Each row is where one point has got to under a steady rotation. How many ticks took it there?
The counts run from 0 to 207.
[-12.0 -12.5  31.2  -2.7  12.4 -21.1 -34.7  -4.4  13.1  23.1 -19.0  -1.9
 -19.6 -12.7 -15.2  21.8  10.7  34.5  -1.3 -12.6  -5.3  -9.6 -26.4 -19.5
 -18.9  22.5  10.8  -6.3   0.0   4.8  -5.7 -15.1   4.7 -13.0 -28.9  12.8
   1.1 -16.6]
172
[ -5.1  -3.5  -5.5   0.4   6.6 -16.2 -10.8 -22.4   6.7   0.5 -43.7  -2.3
 -20.3 -17.0  -4.0  17.3  -7.5   2.4 -16.9 -15.9   2.8   2.7 -13.3 -11.5
   7.1  13.0   6.4  -6.0 -15.7  -5.3   1.1 -32.2 -15.3  19.9 -58.4  14.2
 -10.6 -21.4]
118
[-16.9   5.4  12.2  -1.8   5.0 -16.6  -9.6 -36.9  16.8  -1.3 -27.6 -11.4
  -6.5 -19.3   3.3   5.5 -12.3  10.0  -1.0 -10.5  25.6 -13.5 -38.6  -1.6
 -12.0  16.5   6.1 -12.1 -16.7   0.7 -23.9 -20.5   5.2  -6.5 -47.9  12.0
   0.1 -13.1]
87
[  3.6 -22.1  19.9 -17.9   9.8 -10.5 -29.7   3.8  -0.4  36.3 -27.8  -4.0
 -26.2 -33.7  -0.3   8.3  23.2  15.3 -11.4  -3.2  11.5 -14.0 -23.0 -10.1
  -1.3  12.2  16.1  -2.2 -10.9  -9.5 -14.2 -21.4  -1.6 -25.5 -23.1  13.0
  -7.4  -0.8]
45
[ -1.4   0.8  10.9  -4.8  17.5  -9.3 -31.2 -30.0  21.0  32.1 -16.5 -13.5
  -8.9 -38.3  -5.4   4.5  -7.5   9.6  -4.1 -11.2   5.0 -13.1 -19.8  -7.8
 -22.9   3.7   6.5  18.7  -1.4  -6.9 -29.5 -32.6  -3.9  -9.2 -26.3  10.2
 -10.3  -5.8]
181
[-16.0  -7.7  18.5 -27.2   9.1  -9.1 -29.9 -11.6  14.9  23.0 -29.0 -11.2
 -15.0 -41.5  -7.6  11.9  -6.5   2.2 -10.7 -17.9   7.4  -9.9 -15.1 -22.2
   9.5   3.8  -8.2  20.4   8.5 -10.6 -13.0 -25.9   2.7  -7.2 -33.2  11.0
   6.0 -11.2]
74
[ -0.2 -16.1  26.3 -11.8   9.8  -4.7  -9.0 -15.9  10.2  46.0  -9.7  -6.7
 -18.7 -37.1  -6.3  17.0  20.9   2.6  -7.6 -21.8   0.3 -14.9  -5.0 -10.0
 -25.8  17.8  26.4   4.8   0.9  -8.4 -10.5 -20.6 -18.8 -12.5 -20.3  15.5
  -9.5 -11.4]
49
[ -8.3 -24.3  24.2 -18.9  -7.8 -11.2 -29.6 -29.2   6.6  23.3 -15.4  -9.1
  -7.3 -36.9  -1.5  14.3  16.2  -0.5  -8.5 -21.0  19.6  -7.1 -16.2   0.0
  -1.7  -3.3   9.3  12.8  10.7  -9.1 -22.7 -14.1   0.1 -24.6 -29.6  18.0
  12.6 -16.8]
186
[-14.5 -27.2  21.7 -11.3  12.6 -30.8 -16.6   8.9  10.8  15.2 -11.2  -4.1
 -15.5 -36.0 -11.5  35.3  -9.0   0.8  -3.8  -8.6  -3.7  -5.4 -12.0 -19.0
  -1.2  21.4   9.9  17.3   7.4 -17.7 -11.3 -13.6 -16.5  -1.5 -39.6  13.3
   2.2 -19.6]
205
[  2.7 -13.3  29.5 -16.0 -17.8  -8.8  -9.6 -12.0  -0.8  23.4 -22.8   1.7
 -26.9 -16.4 -23.4  25.5  22.7   6.8  -7.4  -2.2  -1.5   4.5  -2.1 -17.3
  12.5   6.3  14.8 -10.0   4.2   4.2  -6.0 -10.8  -5.0 -12.9 -48.6  20.3
  -1.4 -25.1]
30
[  7.4 -16.7  24.9 -16.4 -20.4  -5.9  -8.7 -13.5   2.5  25.0 -26.6  -4.7
 -28.6 -19.1 -19.7  12.7  17.1   4.8  -7.1  10.6  11.6  -2.1  -9.4 -10.0
  19.7  -4.6  12.4  -7.7  -2.4   3.6 -17.6 -13.8   4.9 -19.1 -55.0  18.5
  -7.4 -15.8]
28
[  0.4   0.2   7.1  -9.1  20.9 -10.0 -29.7 -30.7  18.5  30.7 -18.3 -11.2
 -11.2 -40.3  -5.4   8.3  -8.4   7.7  -3.2 -14.8  -2.7 -14.0 -15.9  -9.9
 -28.2   7.6   5.8  16.3   1.9  -6.2 -21.5 -33.0 -11.3  -2.3 -26.6  11.1
  -7.5  -7.6]
180
[-24.1 -25.5  27.6 -10.1  -3.3  -6.0 -22.3  -7.8   5.0   7.1 -17.0  -6.2
 -16.1 -21.1  -6.4  22.9  11.9  24.3  -6.4   3.9  11.4 -25.9 -18.0  -6.0
 -12.7   7.8  23.7 -14.2   4.6   7.0  -4.7 -11.0  11.9 -24.9 -45.2   8.1
  11.8 -10.7]
62
[  0.3 -21.8  10.7   2.2   6.4 -24.3 -11.7   5.1   4.9  16.6 -38.6 -11.4
 -26.3 -12.6  -2.2  11.2   0.7  16.7 -16.9  -1.2  20.6  -1.1 -32.8 -13.9
  19.0  12.0   9.2   0.6 -26.9  -9.5  -7.0 -23.1   1.1   0.4 -46.1  12.7
 -16.0  -6.0]
122
[-19.7  -6.1  24.6 -25.4  -6.2 -29.8  -2.4 -28.0   6.1  14.6  -5.4  -6.0
 -23.5 -35.5  10.2  14.4   0.0 -16.3  -3.8 -18.8   6.8 -19.1 -17.7  -7.9
  -7.1  23.6  14.6  -3.4   8.3  -3.3 -15.4  -8.1  -8.8 -16.8 -37.0  17.4
   3.3 -15.5]
81
[  9.2 -27.3  20.0  -8.2   5.6 -26.8   3.0  -0.9   3.0  38.6 -17.8  -9.1
 -26.2 -21.3 -10.7  27.1   8.4  -1.8 -13.3 -14.1  -3.9  -1.4 -15.6 -17.4
  -1.9  22.8  19.5   3.9 -13.2 -11.7  -4.5 -13.6 -25.2  12.3 -31.8  19.2
 -14.6 -11.7]
127
[ -5.7 -25.2  29.2 -15.4 -12.9 -11.8   0.4  -7.8   6.1  43.9  -9.1  -8.7
 -39.7 -22.9   0.9   4.8  17.8   2.0  -6.5  -2.6   2.3 -21.6 -12.2  -9.9
  -5.4   4.5  24.7   3.4  10.7  -0.2  -3.7 -14.7   1.0 -21.5 -42.4  14.8
  -8.1  -4.1]
158
[  7.0 -12.6  20.2 -11.3 -18.0  -3.4  -4.5 -14.9   5.7  30.9 -25.1 -10.9
 -25.5 -18.8 -19.7   7.5   9.7   5.1  -5.5  12.7  15.7  -2.2 -11.7 -11.1
  16.5  -8.1  11.8  -1.3  -5.3   2.1 -20.5 -17.7   6.1 -19.6 -55.7  15.5
 -13.6 -12.8]
27
[ -4.6 -25.5  18.0  -8.5 -10.7 -19.3 -22.4 -19.3 -15.4  14.6 -22.4  -9.1
 -26.1 -14.5 -10.3  29.3  27.5  17.4 -21.0   2.9   7.6 -13.0 -12.8  -6.3
  -4.9   3.5  27.8 -26.4 -10.2  13.2  -6.7  -8.4  -2.6 -12.6 -35.0  17.1
  -8.8  -9.6]
141
[-14.7 -36.0  12.4   2.0  13.9 -35.4 -11.4  -2.4   5.4   7.6  -7.4 -17.7
 -11.9 -29.1   2.2  30.0 -10.4  10.3  -8.3   5.2   9.5 -22.9 -30.0  -5.7
 -18.6  18.1  22.5   0.9 -11.5 -10.4 -19.6 -10.8 -10.0   0.4 -35.8  11.5
  -2.1  -0.2]
96
[ -9.6 -10.4  32.0 -12.0  10.6 -14.3 -36.2 -11.0  13.2  20.7 -27.1   1.6
 -19.0 -11.8 -18.7  24.1  13.3  33.7  -2.7 -16.8  -5.0  -3.0 -22.9 -18.7
 -11.4  18.5   6.1  -7.3   2.2   4.8  -0.9 -16.1   4.3  -8.3 -32.1  14.0
   6.9 -19.2]
171
[-19.1  -9.2  33.3  -2.8  -2.9   9.9 -18.5 -25.5  18.1  16.6 -24.1 -12.0
  -0.2 -17.0 -22.2  19.1  11.1  30.4  -5.7 -11.2  21.2 -11.4 -13.6  -8.5
 -14.1   0.0  13.7  -7.0  -0.2   4.4 -11.0 -20.2  10.3 -16.4 -46.0  10.7
   6.2 -16.3]
59
[  2.9  -0.3  -3.6  16.8  -2.0 -19.4 -21.2 -39.7   2.3   2.8 -27.9  -9.6
 -15.7 -11.4  -4.6  15.5  -0.6  15.2 -13.6  -2.1  16.5  -1.1 -18.9   0.1
 -11.1  -0.5  15.3 -13.6 -24.4   5.9 -23.5 -25.8  -9.2  -0.8 -48.6  15.3
 -18.3 -15.5]
8
[ 14.1 -33.6  -1.8  -3.5  -0.4 -10.9  -0.9  -9.3  -1.8  30.2 -18.9  -2.4
 -32.1 -32.6   0.9  13.3   3.1 -13.3  -8.1   7.5  -5.5 -13.6  -2.7   0.3
  -8.9   2.3  24.8   7.0  -3.4 -10.2  -8.4 -26.3 -20.8   3.2 -52.9  14.6
 -11.1  -4.8]
20
[ -5.3   1.6  27.2   0.6  -3.0 -16.6  -6.3 -10.7   5.4  23.0 -11.0   2.2
 -30.5 -11.6 -21.5  27.1  11.0  19.9  -5.1  -1.1  -5.7  -7.0  -2.2 -20.1
 -12.7  22.6  24.9 -18.5  -2.4   8.7  -4.4 -15.3 -10.5 -13.9 -46.9  15.3
 -19.2 -24.2]
33
[-15.2  -9.3  12.8 -30.5   9.2  -5.7 -32.1 -11.4  12.6  19.3 -32.9  -9.2
 -18.8 -43.8  -5.9   7.7 -10.5   0.1  -7.8  -9.3   4.3 -12.9 -17.6 -19.3
   8.8   0.8  -4.9  16.4   7.5 -12.0 -13.4 -28.7   5.9  -8.3 -37.9   7.2
   7.7  -6.8]
73
[  4.3  -7.0   3.9  -5.9  -9.9 -31.0  -9.7 -44.6  -7.9   9.2 -13.2  -3.2
 -20.8 -25.7  -4.5  30.0   6.9 -10.0 -12.1 -13.5  -5.5  -3.5 -12.5  -3.0
 -12.6  11.5  19.4 -14.7  -5.3   6.9 -19.2 -12.6 -25.7   5.0 -40.3  22.2
  -9.4 -23.5]
4
[-13.4 -31.8  16.1  -9.2   6.7 -23.7 -27.3   9.7   9.9   2.9 -24.8  -3.6
 -16.5 -27.3  -3.5  22.6  -5.2  11.7  -3.9   8.1  11.3  -9.5 -27.0  -9.5
  11.9  10.1   6.0   8.2   0.2 -14.1 -15.4 -15.6   3.5 -13.5 -51.4  10.6
  13.1 -12.3]
202
[ -1.3 -12.0   7.4   8.8   9.5 -21.4 -12.0  -1.1   9.9  13.0 -40.0 -10.6
 -23.3 -10.4  -6.1  11.0  -4.1  20.9 -16.8  -5.0  19.9   2.0 -27.6 -15.8
  14.2  11.3   6.8   1.6 -28.0  -8.8  -7.5 -27.3  -2.2   5.9 -49.9  12.7
 -21.0  -9.9]
121
[-14.3 -33.7  18.3 -12.7   8.1 -26.6 -25.9  12.1   6.8   4.9 -22.4  -2.9
 -16.0 -32.4  -4.8  26.7  -3.7   4.1  -5.5   2.4   4.8  -9.7 -22.1 -10.8
   9.3  14.1   6.3   9.7   6.2 -18.9 -10.1 -14.0  -2.2  -9.8 -49.3  12.3
  13.6 -13.2]
203
[-18.1 -32.0  22.3   6.6  16.9 -30.7 -15.4  -2.6  10.3   6.7 -15.6 -16.2
  -2.7 -19.7  -8.8  34.7  -5.1  23.0  -9.2 -12.6  14.3 -10.5 -30.1  -8.0
 -15.8  21.5  16.7   1.5 -12.7 -12.0 -12.1 -10.7  -8.6   2.3 -31.8  14.0
   0.3 -10.6]
94
[-17.2  12.8  16.6  -3.3   5.2 -17.0   0.5 -43.8  20.1   3.5 -18.4  -9.3
  -6.1 -23.6  -0.2  12.0 -13.0   2.7   0.1 -22.3  13.5 -11.5 -24.7  -7.7
 -20.9  22.9   9.0  -6.5  -7.0  -0.4 -17.6 -22.7  -6.5  -0.9 -44.0  14.0
  -3.6 -19.3]
85
[  4.9  -8.1  -5.2  12.6  -2.0 -18.8 -25.7 -34.2  -3.1   2.7 -34.3  -9.8
 -15.8 -14.7  -3.4  12.2   5.0  17.5 -14.7   3.8  21.0  -2.8 -23.3   2.7
  -3.3  -1.7  14.8 -13.4 -23.5   4.4 -22.1 -27.0  -5.3  -5.8 -49.0  14.8
 -15.1 -11.7]
9
[ -4.2 -10.3   0.5  13.1  11.9  -9.0 -19.9 -20.5  -1.0  20.6 -23.6  -8.3
 -28.3 -19.0  -6.3  19.2   5.9  19.9 -16.9  -4.9  -9.5 -16.6  -1.1 -11.4
 -32.0   7.0  27.9  -9.9 -10.6   7.0   2.1 -33.6 -15.7   5.9 -41.8   7.0
 -22.0  -9.3]
146
[ -3.9 -25.0  14.1  -8.9  -7.9 -16.4 -23.5 -18.6 -17.6  13.8 -25.1  -2.8
 -27.8 -17.6  -8.1  30.9  26.7  13.7 -20.6   0.1   0.0 -15.0  -8.1  -4.9
 -10.0   6.7  29.2 -26.2  -5.5  12.7  -0.6 -10.0 -12.1  -7.7 -35.1  15.8
  -3.9 -12.6]
142
